Some points, one per row:
  -0.379  -0.144  -1.448  -0.465  -0.679   1.953   2.331  -0.804   2.363   1.396
   1.468  -0.831   3.557  -0.520  -1.081  -0.509  -0.995  -0.786  -1.193   1.139
  -0.084  -0.032  -1.321   1.071   0.631  -0.600   0.700   0.640  -0.016  -0.298
  -1.064   0.384  -1.263  -0.552  -0.523   2.085  -0.738  -0.248  -0.350   1.315
   1.272  -0.719   1.228  -0.546  -1.057  -0.626   1.096  -0.814  -0.739   0.714
  -1.033  -0.632  -1.285   1.808  -0.018  -0.611  -1.097   1.213  -1.221  -0.898
   0.904  -0.718   2.289  -0.387  -1.109  -0.623   0.504  -0.752   0.791  -0.482
   0.154  -0.615   0.343  -0.654  -1.089   1.498  -0.753  -0.711  -1.299   2.106
  -1.048   4.346  -1.302  -0.569   6.329  -0.570  -0.924   1.766   0.088  -0.890
   0.143  -0.547   1.742  -0.425  -1.145  -0.644  -0.927  -0.865   0.735  -1.020
   2.210  -0.783   2.274   0.293  -1.146  -0.500   2.386  -0.735  -1.207   1.222
   2.270  -0.505   1.488  -0.425  -0.999  -0.516   1.901  -0.778  -1.251   1.372
   1.367  -0.674   2.837  -0.458  -0.990  -0.639   0.817  -0.726  -0.067   0.308
  -0.914   1.494  -1.225  -0.416   3.399  -0.478   2.493   0.439   6.086  -1.032
  -0.075  -0.570  -0.149  -0.550  -1.181   0.914  -0.961  -0.159  -1.127   0.404
Here are 12 more points, each followed by its number:
   0.809  -0.594   1.149  -0.460  -1.054   1.672   0.557  -0.897  -1.037   2.752 0
  -0.273  -0.742  -1.357   0.719   0.260  -0.631  -0.620  -0.141   2.480  -1.022 1
  -0.859   0.721  -1.271  -0.590   0.206   3.049   0.768  -0.742  -0.858   1.534 2
  -1.144   1.443  -1.260   0.642   2.773  -0.787  -0.895   2.185   2.066  -0.998 3
  -0.844   0.136  -1.281  -0.543  -0.767   1.714  -0.570  -0.506   1.722  -0.364 4
  -0.638  -0.388  -1.306  -0.555   0.029   0.594   0.497  -0.779   2.810   0.929 5
  -0.041  -0.071  -1.182   1.064   0.580  -0.674  -1.079   0.006  -1.334   0.438 6
  -0.983   1.708  -1.207   1.277   3.177   2.947  -0.910   3.975  -1.132   1.136 7
   0.738  -0.612   1.205  -0.590  -0.989   0.263   0.191  -0.850  -1.144   1.587 8
  -0.930   4.173  -1.254  -0.517   5.741   1.322   1.394   1.893   0.412  -0.957 9
   0.356  -0.665   1.290  -0.549  -1.019  -0.405  -0.941  -0.189  -1.170  -0.287 10
   0.187  -0.269  -1.210  -0.549  -0.970  -0.180  -0.379  -0.172   1.472  -0.671 11
Which of these numbered points is nearest to each point below, looking only along the 2 directions in which the first points spread most? Its number follows each.
  -0.174  -0.792   0.016  -0.554  -1.048   1.692  -0.956  -0.287  -1.062   0.959 > 10
   0.947  -0.687   0.794  -0.537  -1.025  -0.641  -0.978  -0.315  -1.111   0.058 > 10
  -0.599   1.951  -1.324  -0.359   1.483  -0.613  -0.943   1.000  -1.139  -0.942 > 7
  -0.401   0.327  -1.224  -0.529  -0.980   1.923  -0.307  -0.643  -0.087   0.300 > 2
  -0.979   2.561  -1.370  -0.495   2.383   0.211   0.441  -0.118   1.351  -0.954 > 3
  -0.948   2.395  -1.272   0.862   3.306  -0.631   1.098   0.334  -0.759   0.040 > 3
  -1.099   2.121  -1.311   0.756   3.045  -0.453   1.905  -0.113  -0.286  -0.131 > 3
   0.248  -0.580  -0.242   0.900  -0.630  -0.562   0.776   0.184   0.395  -0.592 > 11
  -1.013  -0.599  -0.297   1.717  -0.186  -0.626  -0.932   1.489  -1.153  -1.084 > 6
   0.055  -0.804   0.990  -0.658  -1.018  -0.211  -0.978  -0.884  -1.181   0.228 > 10
  -0.122  -0.693   0.712   1.028  -1.013  -0.528  -0.871   0.218  -1.274   1.151 > 10
  -0.164   0.433  -1.267  -0.536  -0.323   0.292  -0.944  -0.332   1.064  -0.920 > 4
  -0.020  -0.560   0.646   0.992  -0.831  -0.643  -0.124   0.196  -1.198  -0.980 > 10
  -0.985  -0.529  -1.231   0.041  -0.337   0.460  -1.055   1.634  -1.245   0.256 > 6
  -0.468  -0.514   1.143  -0.540  -1.055   0.242  -0.160   0.206  -1.138   0.102 > 10
  -0.806  -0.220  -1.347  -0.573  -1.150   0.689  -0.941   0.322   0.716  -1.037 > 2
